(123): 83 32 -9 61
(87): 31 31 31 31
(17): 27 32 11 -1
all (87): 31 -> 0 1 2 3
all (17): 27 -> 0

(26):  53 -76  27  85 -60  27  85
(2): -61 -61  57  49 -61 -42 -61
(78): -31  27 -45  15 -38 -14   0
(115):  54 -61  29  28   4 -42 -40
(146):  23  20  31 -86  23  44 -28
(124):  47   0  28  34   8 -28 -32
step -1: -60  27 -> -61  26
all (26): 27 -> 2 5
where: -60 -> (26), 4
all (2): -61 -> 0 1 4 6
where: 34 -> (124), 3

(10): -60 -16 -23  44  -8  60  23 -10 -52
(120): -60 -16 -60  14  -8  60  23  -3 -52
(38):  27 -21  59  59  -2 -19  70 -24  -2
(35):  27 -21 -59  59  -2 -19  70 -24 -20
all (120): -60 -> 0 2
all (38): -2 -> 4 8

(9): -28 -12  41 -17  27  16   3  -4
(170): -47 -35  41 -17  35  -7  45 -25
(188): -28 -19  26 -23   4  16  11 -25
(76): -28 -27  26 -17  12  26   3 -18
(129): -28 -12  73 -10 -12  32  54   3
(33): 32 -4 41 41 27 27 11 41
(117): -28 -27  18 -23  12   8  20 -25
(145): -22  -3  26 -36  -4  24   3  -4
(189):  31 -12  26 -36  -4  24  11 -18
step +1: -28 -19 -> -27 -18
all (33): 27 -> 4 5
all (170): 45 -> 6
where: -10 -> (129), 3

(29):  -6  -8  -8   5 -27   5  30  12  10  49   8   2 -27   1   6  18 -18   0 -31
(127):  34  13  35  22  10  14  -6  -3  -3  -4  31  30 -10 -12 -11 -15 -10  38 -11
(130):  11 -13   3   5 -23   6  26   6   4  45  15   8 -34  -7  -7  16 -30  16 -36
(161):  -6   2 -14  -5 -17  12  16   4  10  28   8   4 -14   6   5  10 -13  -5 -22
(25):  28  22  -5  33  45  23 -49 -35 -14 -74   4   9  32   7 -28 -19  -4   9  29
(116):  26  16  -4  30  37  19 -40 -30 -12 -60   4   7  24   6 -26 -13  25   9  23
(132):   4 -28 -23  12  12  31 -15 -16   5 -19  11  11  12  17  -5  -3  -9  -7  -1
all (29): -27 -> 4 12
 26  16  -4  30  37  19 -40 -30 -12 -60   4   7  24   6 -26 -13  25   9  23 -> (116)
all (25): -74 -> 9
step -1: 37 -> 36
step -1: -6 -> -7
step -1: -5 -> -6

(73): -17 -17  15   2 -12  -5  41  12  -4   3
(176):  13  14 -30  18   8  63  -9  21  -2 -36
(182):  13 -85  30 -34   9 -13  11  -8   1 -30
(125): -37  -1  12  33  10 -82 -14  15  -2   2
(52):   1 -37   6  -3   9  99 -14  -8   4 -63
(86): -23 -12 -30   5  -2 -72 -30 -19   2  56
(108):  -9  43  -4  13  12 -17 -32   0   9  -8
(112):  7 73 22 18  1  8 -7  2 -5 19
(149):  40 -28  -1 -34 -11 -45  40   7   1  -9
(43):  30 -30  24   6   6 -84 -12   0  -8  68
where: 99 -> (52), 5
step -1: 41 -> 40

(157):  11 -49  37  85 -34  -7
(99): -20  -8  20  -8  -8  -8
(18):  11 -49  37  85 -34  39
(137): 100 -54  26  72  -2  15
(155):  -5 -41  13  65 -16   5
(163):  20  -1  20  99  -8 -15
(153):   5  62 -55 -45 -10 -44
(158):  -4  69 -52 -78  -7 -44
(59): -20 -75  20  99   6 -32
(174): -32  -9 -19 -77  31 -44
step -1: -75  20 -> -76  19
where: 39 -> (18), 5
all (99): -8 -> 1 3 4 5
step -1:  62 -55 -45 -10 ->  61 -56 -46 -11
all (163): -8 -> 4

(138):  52 -47 -46  27
(179):  26 -29 -37  36
(184):  52 -52 -46  27
(122):  -8 -41 -45  55
(75):  18 -62 -39  11
(67): -56  51 -12 -75
(109):  44  47  42 -41
(71):   0  54  33 -36
(142): 68 67 67 -6
(50): -68  47  21 -48
step +1: 54 -> 55
where: 54 -> (71), 1
all (142): 67 -> 1 2
step +1: -47 -46 -> -46 -45
step +1:  52 -47 ->  53 -46
step -1: -62 -39 -> -63 -40
where: -36 -> (71), 3

